0: [3 6 4 4 6 5 0 2 4 5 4 4 5 6 6 5 5 3 5 4 5 5 6 5 4 4 5 4 4 6 5 0 5 8 1 5 5
 4 4 5 5 3 5 9 8 5 2 5]
1: [4 5 7 2 4 5 4 5 5 4 9 4 0 4 6 5 5 3 3 5 5 3 6 0 4 4 4 9 5 0 5 0 0 4 5 4 5
 9 7 5 5 5 5 5 5 4 3 5]
2: [4 5 5 7 4 5 4 5 6 3 5 5 5 4 5 4 5 3 4 4 6 7 6 4 5 4 5 4 5 5 6 6 5 4 5 5 5
 4 4 3 5 5 2 5 5 5 5 3]
3: [4 4 2 5 4 5 4 5 8 4 5 8 5 4 4 5 5 3 4 4 5 6 5 3 4 6 4 5 5 5 6 6 3 4 5 4 5
 4 4 0 5 5 3 3 5 5 5 4]
4: [8 5 5 4 6 5 4 5 4 5 5 3 5 4 5 5 5 3 6 4 4 5 6 5 4 4 5 4 3 4 2 6 5 2 5 4 5
 4 4 5 5 5 5 4 5 1 5 4]
5: [3 6 5 4 4 5 5 5 5 4 9 6 5 3 9 5 5 3 2 4 5 5 6 3 4 4 7 3 5 7 5 4 5 5 4 5 4
 4 4 5 9 4 5 4 5 5 5 4]
6: [3 3 5 5 4 5 4 5 7 6 5 5 5 4 5 5 5 3 4 4 5 4 6 4 4 4 4 5 5 4 4 6 5 4 5 5 2
 4 4 4 5 5 5 4 5 5 5 4]
7: [4 5 7 2 6 5 4 5 6 5 5 0 5 3 5 5 5 3 4 0 7 6 6 5 4 4 5 5 5 5 3 6 4 4 5 9 5
 0 2 5 5 5 5 5 5 5 8 4]
8: [6 6 2 5 4 5 4 5 7 4 5 4 5 4 5 5 3 3 4 4 5 4 6 5 5 9 4 5 5 5 6 6 5 4 5 6 3
 4 4 1 5 4 5 5 5 5 5 4]
9: [5 5 5 6 4 5 4 5 4 5 5 4 5 7 5 5 0 3 4 4 5 5 5 5 6 4 5 4 5 5 4 6 7 4 5 5 5
 3 4 3 5 5 2 5 5 4 5 4]
10: [4 4 0 4 4 5 4 5 4 3 4 6 5 4 5 5 5 3 4 4 5 5 6 5 6 4 4 5 5 0 4 6 5 4 5 2 5
 4 8 2 5 5 4 4 5 1 5 8]
11: [3 5 5 5 7 5 4 5 4 5 5 4 5 9 5 5 5 3 5 6 5 5 5 5 5 4 7 5 2 5 6 6 5 4 2 4 5
 4 4 5 5 1 5 7 1 5 5 4]
12: [4 5 6 3 6 5 4 5 5 6 4 2 5 6 5 5 5 3 5 4 4 5 6 5 4 4 6 3 5 6 3 6 5 5 4 5 5
 4 1 5 5 4 5 5 5 3 5 5]
13: [6 5 4 5 4 5 4 5 4 4 4 4 5 5 4 5 2 3 4 4 4 4 2 5 8 4 4 5 5 4 6 6 5 4 6 2 4
 4 4 5 5 3 3 4 5 2 5 5]
14: [4 5 5 9 4 4 4 5 5 4 5 4 5 6 4 3 2 3 4 5 5 7 6 5 6 4 6 5 5 5 5 6 5 4 5 4 5
 4 4 5 5 5 4 5 5 5 5 1]
15: [3 5 6 3 4 5 9 5 6 5 4 6 5 4 6 5 5 3 2 4 6 5 6 2 4 4 5 5 9 8 1 6 5 4 5 6 4
 4 2 7 5 8 5 4 5 6 5 5]
16: [2 5 5 4 4 5 2 4 5 6 4 5 5 4 7 5 5 3 4 4 3 5 6 5 4 3 6 5 4 7 6 6 5 9 1 5 5
 4 3 5 6 4 5 5 5 5 2 6]
17: [4 5 5 6 4 5 4 5 6 4 4 5 5 4 2 5 5 3 4 6 5 5 5 7 4 4 5 5 4 5 5 6 5 4 5 4 9
 4 4 5 8 5 5 5 5 5 5 0]
18: [4 5 5 7 4 5 4 5 3 4 5 4 5 5 2 2 7 3 4 4 3 5 3 5 8 5 4 5 5 5 6 6 5 4 5 1 4
 4 4 5 5 5 2 5 5 5 5 6]
19: [4 5 5 4 4 0 4 5 3 3 4 4 5 4 2 4 4 3 6 5 5 5 3 6 5 4 3 5 5 5 4 0 8 4 5 5 5
 4 4 2 5 5 5 0 5 4 5 5]
20: [3 5 5 4 4 5 9 5 5 5 4 8 5 4 7 5 5 3 1 4 6 5 6 3 4 2 5 5 9 8 3 7 3 4 5 5 4
 4 1 6 0 6 5 4 5 5 5 5]
21: [5 4 5 4 4 5 5 5 4 6 4 4 5 4 4 5 4 3 4 4 5 5 6 4 4 4 3 5 8 2 0 6 5 4 3 5 5
 4 3 8 5 5 5 5 5 6 3 5]
22: [7 5 5 4 4 2 4 5 4 3 4 5 5 5 2 5 5 3 4 4 5 5 6 5 4 4 5 5 4 2 4 6 5 4 5 3 5
 4 5 4 5 5 5 5 5 1 5 7]
23: [7 1 4 5 4 4 4 5 5 4 4 7 5 3 4 1 6 3 4 4 5 7 6 3 4 5 5 4 5 5 5 6 5 4 5 4 5
 4 4 5 5 5 5 4 5 5 5 5]
24: [4 0 4 4 4 5 4 3 5 7 4 5 5 4 4 5 5 3 4 4 4 5 6 4 4 4 5 2 7 2 2 6 5 6 1 3 5
 4 3 5 0 5 5 5 5 5 5 4]
25: [4 3 3 4 4 5 4 5 8 3 5 5 5 4 5 5 3 3 4 4 5 5 6 4 4 4 4 5 5 5 6 6 1 4 5 5 3
 4 4 0 5 5 1 1 5 5 5 4]
26: [4 5 7 0 4 5 4 5 7 3 4 4 5 4 5 5 5 3 3 4 5 9 6 2 4 4 4 9 5 1 5 6 0 4 5 4 5
 9 8 5 5 5 5 5 5 5 6 4]
27: [5 3 5 4 4 5 5 5 4 5 5 4 5 4 5 5 5 3 4 5 3 5 6 4 4 4 5 4 4 3 2 6 5 6 4 4 5
 4 3 5 5 6 5 5 5 2 2 4]
28: [9 5 5 4 3 4 4 5 6 2 5 4 5 4 4 5 4 3 5 4 5 5 2 6 2 4 4 5 5 3 4 6 5 3 6 5 5
 4 8 5 5 5 5 2 5 5 5 4]
29: [4 5 3 4 4 5 4 5 3 5 5 6 9 4 5 4 5 3 8 4 0 0 6 3 4 4 3 4 5 4 5 6 5 4 3 2 5
 4 9 5 5 5 5 2 5 5 2 4]
30: [6 5 5 6 4 4 4 5 4 3 5 4 5 7 4 5 5 3 4 5 5 5 3 6 3 4 4 4 5 4 5 6 5 4 6 4 7
 4 4 5 5 5 5 5 5 1 5 3]
31: [3 5 5 4 4 5 9 5 5 5 4 6 5 4 8 5 5 3 1 4 6 5 6 4 4 4 4 5 8 8 3 9 1 4 5 6 5
 4 3 6 4 6 5 4 5 6 5 5]
32: [5 5 5 4 4 3 5 3 4 3 5 6 5 4 2 5 4 3 4 4 3 3 0 4 7 9 4 5 4 5 7 6 5 4 5 3 5
 4 6 5 6 5 5 3 5 5 5 6]
33: [6 4 4 7 4 1 4 5 5 6 5 4 5 4 1 6 4 3 4 4 4 5 6 6 5 4 5 5 5 5 4 6 5 4 5 5 4
 4 4 5 5 5 5 5 5 5 5 4]
34: [4 5 9 0 2 5 4 5 6 4 4 4 5 1 5 5 5 3 3 2 5 5 6 4 4 4 4 9 5 4 8 6 0 4 5 6 5
 9 9 6 6 5 5 4 5 5 5 4]
35: [4 5 5 5 7 5 4 5 4 6 4 4 5 8 5 5 5 3 4 4 5 5 6 4 4 9 9 3 0 5 6 6 5 8 1 6 5
 4 4 5 5 3 5 6 5 5 5 4]
36: [5 5 5 4 4 5 4 5 4 6 4 1 5 4 5 5 7 3 5 4 3 4 6 4 4 4 4 1 3 3 1 6 5 4 3 5 5
 4 4 5 5 5 5 5 5 0 1 4]
37: [4 6 7 3 4 5 4 5 5 5 5 4 5 4 5 5 5 3 5 4 5 5 0 6 2 2 2 5 5 3 2 6 6 4 6 5 5
 4 5 5 5 4 3 4 5 2 0 4]
38: [5 0 5 5 5 5 2 0 4 6 3 4 5 4 5 5 3 3 5 6 5 5 0 5 4 4 3 4 4 4 3 0 5 2 3 4 5
 3 4 5 0 4 5 4 5 5 5 6]
39: [4 5 5 6 4 3 4 0 2 6 5 4 3 9 5 2 7 3 6 6 0 5 6 4 4 9 4 5 1 5 5 6 5 4 5 4 4
 4 4 5 9 1 3 4 2 5 4 8]
40: [4 5 4 3 4 5 4 5 1 5 0 2 0 4 5 5 5 9 7 9 0 0 5 5 2 4 4 5 4 3 5 6 5 4 5 5 5
 0 4 5 5 5 1 5 5 2 0 8]
41: [4 5 5 0 4 5 4 5 5 0 5 3 3 4 5 5 5 3 4 7 6 4 6 3 4 4 4 9 5 0 7 6 0 4 5 5 5
 9 9 5 5 6 5 5 5 5 7 4]
42: [4 5 5 7 4 1 4 0 3 4 5 4 5 6 5 1 5 3 4 4 5 5 6 6 6 4 5 5 5 5 6 6 5 4 5 5 5
 4 4 5 5 5 1 4 5 5 5 4]
43: [4 5 5 1 4 5 4 5 5 1 5 4 5 4 5 5 5 3 4 7 5 4 6 4 4 4 5 5 4 4 8 6 3 4 5 6 5
 4 6 5 5 9 5 5 4 5 6 4]
44: [4 5 6 4 5 5 4 5 3 6 4 4 0 9 5 5 5 3 5 5 5 5 6 5 4 4 7 5 4 5 6 6 5 5 1 6 5
 4 4 5 5 4 5 5 5 5 5 4]
45: [4 5 5 6 2 5 4 0 6 5 4 4 5 7 5 5 5 3 8 9 3 5 0 6 3 4 4 5 5 5 5 6 7 4 5 4 5
 4 4 5 5 2 4 5 0 5 6 0]
46: [3 7 4 4 9 5 2 5 5 6 4 4 5 8 6 5 6 3 6 4 5 5 6 5 4 4 6 5 1 7 5 6 5 3 1 5 5
 4 4 5 5 0 5 9 6 5 5 4]
47: [4 4 5 4 9 5 4 0 0 9 0 4 9 4 5 5 0 0 4 6 3 5 0 6 5 4 3 5 2 5 4 0 5 4 0 5 5
 4 4 5 0 2 5 7 6 5 0 9]
48: [4 5 5 4 4 5 4 0 2 6 5 5 9 4 5 5 5 9 4 4 2 5 0 6 4 4 4 5 4 5 4 6 5 4 4 5 3
 4 4 5 6 0 6 4 8 5 2 6]
49: [5 3 0 5 4 5 5 5 6 4 5 6 5 4 5 5 5 3 4 4 3 4 6 4 4 9 4 5 5 5 6 6 4 4 5 3 1
 4 4 0 5 5 3 4 5 5 5 5]
50: [7 4 2 6 4 5 4 5 5 5 4 4 5 4 5 5 1 3 4 4 3 5 6 5 6 4 4 5 5 5 5 6 7 4 5 5 3
 4 4 5 4 5 0 4 3 5 5 5]
51: [5 5 5 7 4 1 4 2 4 4 4 5 5 4 1 4 6 3 4 5 4 5 6 6 4 4 4 2 5 5 4 6 6 4 5 3 5
 4 4 5 5 5 5 4 5 5 5 6]
52: [0 6 7 4 9 5 2 5 4 5 4 4 5 9 7 5 5 3 6 6 5 5 6 5 5 4 6 5 3 6 5 6 5 6 3 5 5
 4 4 5 5 0 5 7 7 5 5 4]
53: [4 5 5 3 4 5 4 5 5 4 4 4 5 5 5 5 5 3 4 4 6 5 6 4 4 9 9 5 4 4 6 6 5 4 5 7 9
 4 3 5 5 8 5 4 5 5 5 4]
54: [4 5 6 3 4 5 4 5 7 4 4 4 5 3 5 5 5 3 3 2 8 8 6 1 4 4 6 9 5 4 5 6 0 4 5 6 5
 9 4 5 5 5 5 5 5 5 5 4]
55: [4 5 5 5 4 5 4 5 4 6 4 4 5 6 5 5 5 3 4 4 5 5 6 5 6 4 9 4 4 5 4 6 5 4 3 6 5
 4 4 2 5 5 5 5 5 4 5 4]
56: [4 5 5 4 4 0 4 2 5 4 4 9 5 4 2 5 3 3 4 4 5 5 6 4 4 4 3 5 7 5 3 6 5 4 5 5 5
 4 7 5 0 5 5 3 5 5 5 5]
57: [6 5 5 4 4 3 4 5 4 1 4 4 5 4 3 4 5 3 4 4 5 5 6 6 4 4 5 5 5 4 5 6 5 4 5 4 7
 4 6 5 5 5 5 4 5 5 5 4]
58: [6 5 5 6 4 2 4 5 5 5 4 4 5 5 4 5 4 3 4 4 5 7 6 5 4 9 8 5 5 5 5 6 5 4 5 5 6
 4 4 5 5 5 5 5 5 5 5 0]
59: [3 7 1 4 4 5 8 7 7 4 5 4 5 3 6 5 5 3 4 4 4 5 6 4 4 4 4 5 5 6 6 6 4 4 5 5 0
 4 6 4 5 5 6 3 5 5 5 4]
60: [4 5 5 2 4 5 4 5 7 5 5 2 5 2 6 5 5 3 4 2 6 5 6 5 4 4 5 9 5 5 6 6 3 4 5 9 5
 9 4 5 5 5 5 5 5 5 8 2]
61: [4 5 5 6 4 4 4 5 7 4 4 4 5 2 5 4 2 3 4 4 5 5 6 5 6 4 6 5 4 5 5 6 5 4 5 5 5
 4 4 0 5 4 5 3 5 5 5 1]
62: [5 4 5 5 5 5 4 5 4 7 5 4 5 4 5 5 4 3 4 4 5 5 6 5 4 4 6 3 4 5 3 6 5 4 0 5 5
 4 3 5 5 4 5 5 5 5 4 4]
63: [5 0 4 4 4 5 4 5 6 3 4 4 5 4 3 5 3 3 4 4 4 5 6 4 4 3 4 5 5 5 6 6 4 4 5 4 1
 4 4 5 0 5 5 0 5 5 5 5]
64: [8 5 5 3 4 5 4 5 7 4 4 5 5 2 4 5 4 3 4 4 7 7 5 5 3 6 5 5 5 5 4 6 5 4 5 5 6
 4 6 4 5 5 5 4 5 8 5 2]
65: [6 0 1 4 4 5 4 5 5 3 4 9 5 3 3 5 4 3 4 7 5 5 6 4 4 4 3 5 8 4 4 6 5 4 5 2 4
 3 9 4 0 5 5 0 5 5 5 4]
66: [3 5 3 4 7 5 0 3 4 5 6 4 5 8 5 5 5 3 6 6 4 5 6 5 4 4 4 4 3 6 5 6 5 9 0 5 5
 4 4 5 5 1 5 6 8 5 4 5]
67: [4 5 6 3 2 5 4 7 8 5 4 2 5 4 5 5 5 3 4 1 9 9 6 5 4 4 5 8 6 5 4 6 0 4 5 5 5
 9 4 5 5 5 5 5 5 5 5 4]
68: [4 5 4 4 3 5 3 5 5 5 5 4 5 4 5 5 5 3 5 4 5 5 5 6 4 4 5 5 6 5 4 6 5 2 7 5 6
 3 4 5 5 4 5 4 0 5 5 4]
69: [4 5 5 3 4 5 4 5 7 4 6 5 5 4 5 5 5 9 4 9 7 7 6 4 5 4 4 5 4 5 8 6 2 4 5 5 5
 9 4 2 5 5 0 4 0 3 5 2]
70: [5 5 5 5 4 5 4 5 2 2 4 4 5 5 3 5 7 3 4 4 5 4 5 5 8 5 5 5 5 3 6 6 5 4 5 0 5
 3 6 5 5 4 2 4 5 5 5 9]
71: [6 5 5 4 4 5 4 5 3 6 5 2 5 4 5 5 4 3 7 5 2 5 6 7 4 4 3 5 5 4 1 6 5 1 5 6 5
 4 4 5 5 5 5 5 5 2 3 4]
72: [4 5 5 7 5 5 0 5 4 6 4 4 5 9 5 5 5 3 8 4 5 5 6 5 4 4 7 0 0 5 4 6 5 1 3 6 5
 4 4 5 5 1 5 6 6 5 5 4]
73: [4 0 5 8 4 0 4 2 4 6 5 4 5 5 2 5 2 3 4 5 4 5 6 8 4 4 4 2 5 4 4 6 5 4 5 5 2
 4 4 5 5 5 5 5 5 5 5 5]
74: [4 0 5 4 7 4 4 0 1 7 9 6 9 4 5 2 5 6 5 7 3 2 0 1 4 4 3 5 2 5 4 0 5 6 2 3 5
 4 4 5 0 3 5 4 5 5 0 9]
75: [4 5 5 7 4 1 4 1 3 3 4 4 5 6 5 0 7 3 4 5 4 5 0 6 7 4 5 5 5 5 5 6 5 4 5 3 5
 4 4 5 5 5 0 5 5 5 5 5]
76: [5 5 7 6 4 3 4 5 6 4 5 4 5 2 3 5 5 3 4 4 6 5 6 3 6 4 4 5 5 5 4 6 5 4 5 5 3
 4 4 0 5 5 5 4 5 5 5 4]
77: [5 5 5 4 4 4 4 5 3 5 4 4 5 5 5 6 4 3 4 6 5 5 6 5 5 4 3 4 5 3 3 6 7 3 5 4 5
 3 4 3 5 5 5 3 5 0 5 6]
78: [5 3 2 8 4 5 5 5 5 5 4 5 5 4 5 5 4 3 4 4 3 3 6 5 4 4 5 5 5 5 5 6 5 4 5 5 2
 4 4 5 5 5 5 5 5 2 5 5]
79: [3 5 5 4 4 5 9 5 6 3 4 5 5 4 5 5 5 3 4 4 5 5 6 5 4 4 3 5 8 7 2 6 4 4 5 5 4
 4 5 7 0 4 5 4 5 5 5 4]
80: [2 6 5 3 5 5 4 5 5 5 4 5 1 4 5 2 5 3 3 2 5 5 6 3 4 4 7 3 4 9 6 6 5 6 4 7 5
 4 3 5 6 7 5 5 5 5 5 5]
81: [4 4 5 6 4 5 4 5 4 4 4 6 3 4 5 0 8 3 4 4 4 5 6 2 5 7 5 4 5 5 7 6 6 4 5 3 5
 4 4 5 5 5 1 5 5 5 5 7]
82: [6 5 5 5 4 4 4 5 3 4 5 4 5 5 3 4 0 3 4 4 5 5 0 5 8 4 3 5 5 4 4 6 5 3 5 3 5
 4 5 5 5 5 3 4 5 3 5 6]
83: [4 5 5 5 7 5 0 5 3 8 4 3 5 4 5 5 2 3 6 4 4 5 6 5 4 4 7 5 3 6 2 6 5 4 1 6 5
 4 4 5 5 0 5 6 9 5 1 5]
84: [5 5 5 7 4 1 4 5 3 5 5 7 5 5 2 0 2 3 4 4 1 5 6 3 4 4 4 5 5 5 5 6 5 4 5 2 4
 4 4 5 5 5 4 5 5 5 5 7]
85: [5 3 5 4 4 3 4 6 5 5 5 6 5 4 4 5 5 3 2 4 6 5 6 4 4 6 5 5 6 6 4 6 4 4 5 5 5
 4 3 5 4 5 5 4 5 5 5 4]
86: [5 5 4 4 4 5 5 5 2 5 5 4 5 5 5 5 5 3 5 4 5 5 6 5 3 4 2 5 5 2 3 6 5 4 5 5 2
 4 6 8 5 5 5 4 5 0 5 6]
87: [5 5 5 4 5 6 4 5 4 3 5 3 5 4 5 5 5 3 5 4 4 5 6 4 4 5 4 5 5 1 3 6 5 4 5 4 7
 4 5 7 5 6 5 5 5 4 4 4]
88: [4 3 5 4 4 5 9 5 6 3 5 9 5 4 5 5 5 3 4 4 6 5 6 4 4 3 4 5 5 5 5 6 0 4 5 4 2
 4 6 2 3 5 5 3 5 6 5 4]

[4 1 5 4 6 5 4 0 1 5 0 5 6 4 5 5 4 0 8 8 0 4 0 9 4 4 4 5 3 5 3 6 5 4 4 1 5
 4 4 5 1 5 5 2 5 5 2 7] -> 38 47 71 27 51
[4 5 4 5 7 5 4 5 2 5 4 4 5 6 5 5 6 3 7 4 2 0 6 5 3 4 4 5 5 4 7 6 5 7 5 1 3
 4 4 5 5 4 5 5 1 2 4 4] -> 78 27 29 11 12
[4 5 5 5 3 5 4 5 6 5 0 4 5 5 5 5 5 0 4 5 8 9 6 6 4 4 4 3 3 5 4 6 7 4 5 5 5
 4 4 5 5 5 5 4 5 5 5 4] -> 2 64 6 55 57
[7 5 5 5 4 3 4 5 5 3 4 5 5 4 3 5 3 3 5 4 5 5 6 6 4 4 4 4 4 4 4 6 5 4 5 5 5
 4 5 5 5 5 5 4 5 5 5 4] -> 57 33 22 28 85
[4 5 5 4 1 4 4 6 9 5 4 4 5 4 5 5 5 3 4 3 7 4 0 7 4 4 4 5 5 5 4 6 5 4 5 6 5
 4 4 5 5 5 1 5 0 5 7 1] -> 68 2 6 64 17
[6 5 5 6 4 1 4 2 4 2 4 4 5 4 4 1 3 3 4 4 3 5 6 6 6 4 4 5 5 5 6 6 5 4 5 3 5
 4 4 5 5 5 2 4 5 5 5 5] -> 42 57 51 84 75
[5 1 4 5 4 5 4 5 3 9 5 4 5 4 5 7 3 3 4 4 5 5 6 3 4 4 5 2 5 5 1 6 5 4 0 6 5
 4 2 5 5 5 5 5 5 5 5 4] -> 62 24 21 27 12
[4 2 5 4 3 5 4 5 5 4 4 7 4 4 5 5 5 3 1 5 5 5 6 0 4 4 5 5 8 5 5 6 3 4 5 3 5
 4 4 5 5 5 5 4 5 5 5 4] -> 85 23 6 2 3
[5 5 4 4 6 5 4 5 4 7 5 4 5 7 5 5 4 3 5 4 4 5 6 5 4 4 5 4 3 5 4 6 5 3 0 5 5
 4 4 5 5 3 5 5 5 5 5 5] -> 62 12 44 55 11
[6 5 5 7 4 4 4 4 4 5 4 7 5 5 2 2 0 3 4 5 4 5 5 5 5 4 4 5 4 5 5 6 5 4 5 3 5
 4 4 5 5 5 5 4 5 5 5 5] -> 84 14 9 33 82
[4 5 5 5 4 5 4 5 4 6 0 4 1 5 5 3 8 5 4 7 4 3 6 3 9 4 4 3 3 5 6 6 5 4 5 5 5
 4 4 4 7 5 0 6 5 5 5 7] -> 81 18 70 2 55
[6 4 1 7 4 5 4 5 5 6 4 5 5 4 4 3 3 3 4 4 2 4 6 4 4 4 4 5 5 5 6 6 5 4 5 4 2
 4 4 5 5 5 3 4 5 5 5 5] -> 78 50 6 33 84
[7 3 2 5 4 5 4 5 6 5 4 4 5 4 5 5 3 3 4 4 3 5 6 5 5 9 4 5 5 5 4 6 5 4 5 5 3
 4 4 5 5 5 5 4 5 6 5 4] -> 8 85 49 78 6
[4 5 7 0 5 5 4 6 5 3 4 2 4 2 5 4 5 3 4 0 6 4 6 4 4 4 3 9 5 1 5 6 3 4 5 7 5
 0 7 5 5 6 5 5 5 5 7 4] -> 7 87 57 43 60
[5 5 5 5 4 3 4 5 4 5 4 4 5 5 4 5 0 3 4 4 5 5 6 6 5 4 4 5 4 5 4 6 5 4 5 5 5
 4 4 5 5 5 5 3 5 5 5 3] -> 9 33 14 57 85
[4 0 0 6 4 5 5 5 6 5 4 8 5 3 3 5 2 3 4 4 3 5 6 2 4 0 4 5 5 5 6 6 4 4 5 4 0
 4 4 5 5 5 4 4 5 5 5 5] -> 78 63 6 50 23
[0 6 5 4 8 5 0 4 5 7 0 4 5 6 8 5 5 3 4 3 5 5 4 5 4 4 8 5 3 9 4 6 5 0 1 6 5
 4 4 5 5 0 5 7 5 5 6 4] -> 46 52 83 11 72
[5 3 5 4 4 5 9 5 5 3 5 6 5 4 5 5 3 3 4 4 5 5 6 4 4 4 2 5 6 3 0 6 4 4 5 2 5
 4 5 5 5 6 5 5 5 9 4 4] -> 21 79 87 88 6
[4 5 5 6 4 0 4 0 4 5 4 4 5 4 4 5 5 3 4 4 4 5 6 7 4 4 6 2 5 4 5 6 5 4 5 4 5
 4 4 5 5 5 5 5 5 5 5 5] -> 51 42 33 73 57
[4 5 6 0 4 5 4 5 5 3 5 4 0 0 5 5 5 3 3 9 5 3 6 1 4 4 4 5 5 0 7 6 1 4 5 2 5
 9 6 5 5 9 4 5 2 5 5 5] -> 41 43 1 26 34
[5 5 5 6 4 5 4 5 4 5 4 4 5 8 5 5 5 3 5 4 5 5 6 5 4 4 8 2 0 5 4 6 5 1 5 6 5
 4 4 5 5 0 5 5 5 5 5 3] -> 72 55 11 62 46
[6 5 5 4 4 5 4 5 4 3 4 4 5 4 0 5 5 3 4 4 5 6 5 5 2 4 5 5 5 3 4 6 6 4 5 4 7
 4 4 4 5 5 5 4 5 0 5 5] -> 22 30 57 77 4
[4 6 2 4 7 5 4 5 3 6 5 4 5 7 5 5 7 3 6 5 3 5 6 5 4 4 5 5 2 5 6 6 5 7 0 6 4
 4 4 5 5 4 5 7 9 3 4 4] -> 66 46 44 62 35
[1 4 5 4 7 5 4 0 3 6 8 4 5 6 5 4 5 3 5 4 5 5 2 5 5 4 5 3 3 5 4 0 5 5 1 5 5
 3 4 5 5 2 5 9 9 5 5 5] -> 0 66 52 46 62
[4 5 4 5 4 5 2 5 1 6 5 4 5 6 5 5 3 3 8 4 4 5 6 6 4 4 4 5 4 5 5 6 5 2 2 5 3
 4 4 5 5 4 5 6 7 5 5 4] -> 62 71 55 44 9
[6 5 5 4 9 5 4 5 4 6 4 1 5 4 5 5 5 3 7 3 5 5 6 5 2 4 3 5 5 4 0 6 5 0 5 7 5
 4 3 5 5 5 5 6 5 4 2 4] -> 71 4 12 87 21
[3 4 7 4 4 5 8 5 5 5 4 8 5 4 5 5 5 3 1 4 7 5 6 3 4 4 4 5 7 7 2 6 2 4 5 5 5
 4 1 5 0 5 5 3 5 5 5 4] -> 20 31 79 15 85
[4 5 5 4 4 5 4 9 5 4 9 6 9 4 5 2 5 9 4 2 5 5 6 3 4 4 5 5 4 8 5 6 5 4 5 5 5
 4 4 5 5 4 5 4 5 5 5 4] -> 85 5 2 6 23
[3 3 5 4 4 5 7 5 5 5 5 7 5 4 5 5 5 3 3 4 5 5 6 5 4 9 5 5 7 6 4 6 5 4 5 5 5
 4 4 5 4 4 5 4 5 5 5 4] -> 85 6 79 58 23
[4 7 4 4 7 5 4 5 5 5 4 4 5 6 6 5 7 3 6 4 5 5 6 5 4 4 6 4 1 5 6 6 5 7 1 5 5
 4 4 5 5 4 5 8 6 5 3 4] -> 46 35 16 66 62
[5 5 5 6 4 5 4 5 5 4 4 4 5 4 2 6 6 3 4 4 4 5 6 5 5 4 5 5 5 4 5 6 5 4 5 3 6
 4 5 5 5 5 5 5 5 5 5 4] -> 57 33 87 2 17
